Each row is where one point has got to under a steady rotation. How many ticks took it there?
The counts run from 0 to 547.
[  4  14  17   3  -9 -11  20  -4  -7   9   7  10  18 -15  -6 -21 -20  -5
 -11  -7  11 -13  -6  -2  -2   6   0 -13 -18 -15 -16  11  -1 -14   3 -15
   4  11]  129
[ 30   2 -12  -7  -4  20  13   5  -5 -10  -3   7   8 -12 -15  -1  -3 -14
   5  -3   4  -6 -17  -2  -6  -2  20 -13 -17 -15   4  -3 -10 -11  12  -7
 -24  10]  86
[ -1 -10   2  -8 -20  -2   0  -1  -7 -19  13 -18 -13 -15   3 -18  19   7
  -1  11  28   1  -7 -11   9 -13  16   8 -21  -2   4  -9 -11   2 -10  -7
  -9   7]  247
[-12  -3   6  -2   0 -18   4  12  -6  19  -3  12  -5   4  11   0 -12   5
 -13 -19 -17 -12   7  20  -7   3 -20  -2  18   7  -7  25  13   1   3  -7
  29  -9]  512
[ 24  18  12  -8  12 -12  16   5  -8 -12   1  28   9  -9   1   9  -4  -7
  11  -6  -7   3 -27  -2 -18  16  -2   4 -10   2   4   1   1 -13  -1 -12
 -22  -1]  371
[  0  -4 -10   2  21  14 -17  21 -14   6   0  18 -22   3  12  12  -4  -8
  -1   2 -27  13  20 -10  -8   2   3  -1   1  -2  -2 -10   4  -8  13  -3
  14   2]  24
[-16 -19   7   6  -8  -1 -13  18   9   6  12 -15 -11  10  19   9  11  -5
  -5 -13  -3  -9 -19   7  10  -4  -1   4  23  21  12   4   9   2 -11  14
 -11 -17]  386
[  0  14  12   9   3 -16  11 -10  18 -13  21   8  -9 -27 -16  -8   7 -22
  10  -9   8   7   8  -5  15  -1 -15   5  -9 -19  -1   4 -11   0 -19  -8
   5   3]  204
[ 12   0   5 -15  12  20  -1   5 -12  15  -1  22  -5  -5  -1   0   2 -29
  12  -3 -15   3  -7 -13 -24   6  -1  -9  13  -1 -13  -4   2 -12   3   8
 -19   4]  92
[  1  19  17   6   6  -2  -1   8  -1 -12  18  21  -8 -14   6  10   6   5
   6   3   6  29 -20  -9  12  -7   9  -2 -14   3   0   8  -6   5 -36  -5
  10   3]  448
[ -1 -25  15  -6   5 -14  -7  -9  -8  17 -13 -23  12   5  -3  -3  10  -4
  -9   3  17 -15  -9  13 -15  15 -13   0  -9   0   0 -16  -9   7 -10   4
  -6 -22]  47
[ 34  -2  -2 -19 -11   0   7  14  -2   2  -3   6 -12  -2 -14  16  18 -17
   1   4   8  20  -8  -9   2  -8   3  -1  -8 -17  -7 -23   1 -13   7  10
 -25  -9]  84
[ 10 -26 -19  -7   6   3  -6  23 -12  20 -10   4 -14   3   6  -1   3  -2
 -18 -10 -12 -17  16  -7  -6   4  -1  -4  16  -1   8 -10   0 -13  21   9
   3  -7]  470
[ -6 -17 -12   2 -12  22   5  -2  13   2  -5 -16  -8   4   4   4   8  13
  -3   5  20 -17   7   1  18 -17  -2 -19  29   3  15  18  -3  12   1   5
  10  10]  391
[-24  -3  16 -16  -5  20 -18   0 -10   1  -1  -3 -14  20  21  -6   2   1
   7  12 -10   6  -5  -4  -1 -15  21   5  -4  15  -8  -9  17   1 -18   7
 -10  -4]  176
[-20  -8  -4  11  10 -12   3  11   2   3   5   8  -3  -4   9  -2  -9  17
 -11 -13 -17 -13   8  19  14   3  -8  -2   6  14   8  28  12   2  -5  -3
  25  -6]  64
[ -9   5  12   5  10  -1  -9  11   0   2   1  17  -4  -4  -2  -9 -15 -25
  22   9  -4   2   9 -10  -1   1  11  14 -23   1 -30  -4  -2 -10   4 -13
 -23  -3]  413
[ -6  -8 -14   9   2 -13  13 -20   4  13   5   2 -17 -24 -13 -17   2 -15
  -3  -2   1  -1  18   2  -3 -10   4  18 -25   2 -16   5 -14  -4  14 -17
   6   3]  409
[-13 -13  16  -4  -3 -19  -3 -12   8   8  -7 -23  12  14  -7   1  16   5
  -3  15  11  -2  -1  19  -9   8  -7   9 -14  12   2 -21   1   7   1   5
 -17 -19]  495
[ -9  -3  -9  -1  -3  13  14 -17  -9  28   8 -14  -6 -21   0  -2  16 -25
 -17  -6  -7   1 -10   2 -13   3   0 -12  -3  -8   9 -20   2  -9  13  14
   7   8]  544
[  4  15  29  -9  -3   1   5  10   1   8 -18   0 -20   5  15  11 -13 -11
 -17  -7   8 -12 -12   7  -6   3 -10 -10   2 -31   1   6  10  -2 -11 -11
   9 -12]  507
[-15   3  -7   7  -3  18  -4 -12 -15   9   8 -15 -14 -32   5  -7  15 -30
  -9 -15 -11  -3 -15  -5 -17   2   4   0   4  -4   6  -4  -1  -2   3   4
  12   8]  96
[ 16 -18 -18  -7  -5  14  -5 -19 -16 -10  -9 -12  10  12   4 -13 -25  15
  -5 -13   5  -3  15  -4  -9   0   5  -5   7  -7   2   4  -8   5  -2  -6
  30   6]  189
[ 13  13  -2   0   9 -17   4 -11  -6   8 -13   7  13  20  15  26 -19  11
  -2  -9 -16  25 -14   5 -11  15 -20   9  11   0  10  -1   2  -2   1   7
  14  -7]  437
[ 15  -9  -6 -15  -3  14   7  17   7  13 -19   8 -37  12   4  14   3 -13
 -12  -4  -6  -8   2  -1  -2 -15   6   5   8 -10   4  -2  13 -13  12   3
 -12 -11]  16
[  0   8   1   6  -7  24 -14  10  13 -14   0   2   5  21  13   1  -8  18
   5  -1   8  -5  -9 -21   9 -13  12 -23  29   4  12   4   4  -3  -4  14
 -12  13]  389
[-18  13   4   9  -4  18  -6  -5  -1  -3   9   1   6 -19  12 -22   7   2
   6   7   5 -16 -21   0 -21 -12  26  -8 -12  12  -9  13  -9   3  -6 -12
 -13  18]  171
[ -9 -14  -6  -4 -26   6 -22  -2  -9   4  -2 -33   5  27  12 -10 -14   8
  -7  -8   8  -2  -3   8 -10 -11   8   4  12  13 -12  -3  10   4  12   3
   3  -2]  182
[ 12 -13  23 -23 -15  12  -4   3  -2 -11  11 -10  -2  11   0  -8   4 -14
   5  12  27   3   7  -7 -11  -3   3 -26   1  -9   0 -22  13  -4   5  -2
 -18   8]  254
[  2  22   2  11   1 -11 -10  23  -7   1   9  14 -19   0  22  20   5   6
   0  14  -6  34 -15 -12  -4  -8   2   4  -8  -4  -6   1  -2  -4  16 -12
   4  10]  236
[-14  -6 -10   2 -10  -2 -16  16 -15  -3  12  -9  19  -6  10  -6 -17  -1
   0 -16 -18 -13  -4   4  32  12   1   8   2   2  -8  -2   8 -10  -7  24
  -1 -11]  140
[-16  -2   8 -14   3  -8  -4 -14  -3 -10  -6   2   6   7  -6 -24  -1  -6
  20   2 -22 -17  18   1  -2   8   5  19  -6  18 -10  -9  19  -6  -5  15
 -24 -12]  420
[-11  -9   3  11   7 -19   6  -6   7   6  13   3  19  -6 -10  -8  -8 -20
  19 -13  -4  -6  -4   7  18   8  -7  24 -10  16 -13   9  -4  -6 -11   7
 -21 -18]  208
[ 13 -17   4   4   4  -6 -13  13  15 -20  15  -6  -7  16   4  18  10   0
  17  13  21  20   6  -4   0  -9  -8  -2  18  15   9 -12  -4  10   5  -8
 -16  -5]  320
[ -1 -22   7  -3  -7   2  -7  25   1  17  13  -1  12  12   8   5  14   6
  -7  -1   8   6 -15   8  18  -5  18  -1 -11  19  -4 -10   4  -8 -15  15
 -24 -16]  6
[ 29   6  14   4   3  -3  19 -13  24   9  -4   5  -2  10  -6  -4   4 -19
 -12  -6  26  -2  -7 -17 -10  -4   7  -6  -1  -7   7  -4 -12 -14   1 -14
 -18   1]  330
[  0  17   4   7  -7   5   9  -5   8  -9  22  14  -2 -16   0   2  -1   2
  11  -5   8  22 -27  -2  11 -15   8   1 -10   2 -11  23  -8   4 -27 -11
   6  14]  449
[-16  10  10  -8 -21  10   3  -8   9 -12 -11 -18 -18   7  12 -23   3  10
  -4   4  14 -23  -1  -6  -2 -20  19   5   5  -5  13   2  11   1   4  -5
  -9  15]  179
[  4   1   2  12   9   2  10  -9   6  -5  -4 -12  -4  -3   6  -7 -19 -18
 -16 -18   9 -27   7  -1  -7  12  -2 -20  10 -16  24  -1   0  -7  13 -12
  10   5]  264
[ 22   2 -13 -14   1 -14  26 -19 -13  -8 -10   9  13 -22 -18  -5   6  15
   2   6   2  -3  -4   0  -8  15 -17  -2 -15 -15   8   7 -10   1   5   0
   7   8]  366
[-13   5   5  13   6  -9 -17  -4  11 -25  11  -8  -6 -14  -4  -4  17  -2
  17  26  15   5  15 -12  -1  -1  -5   5  -4  -9  -4 -12  -6  12  14 -11
  -4  10]  35
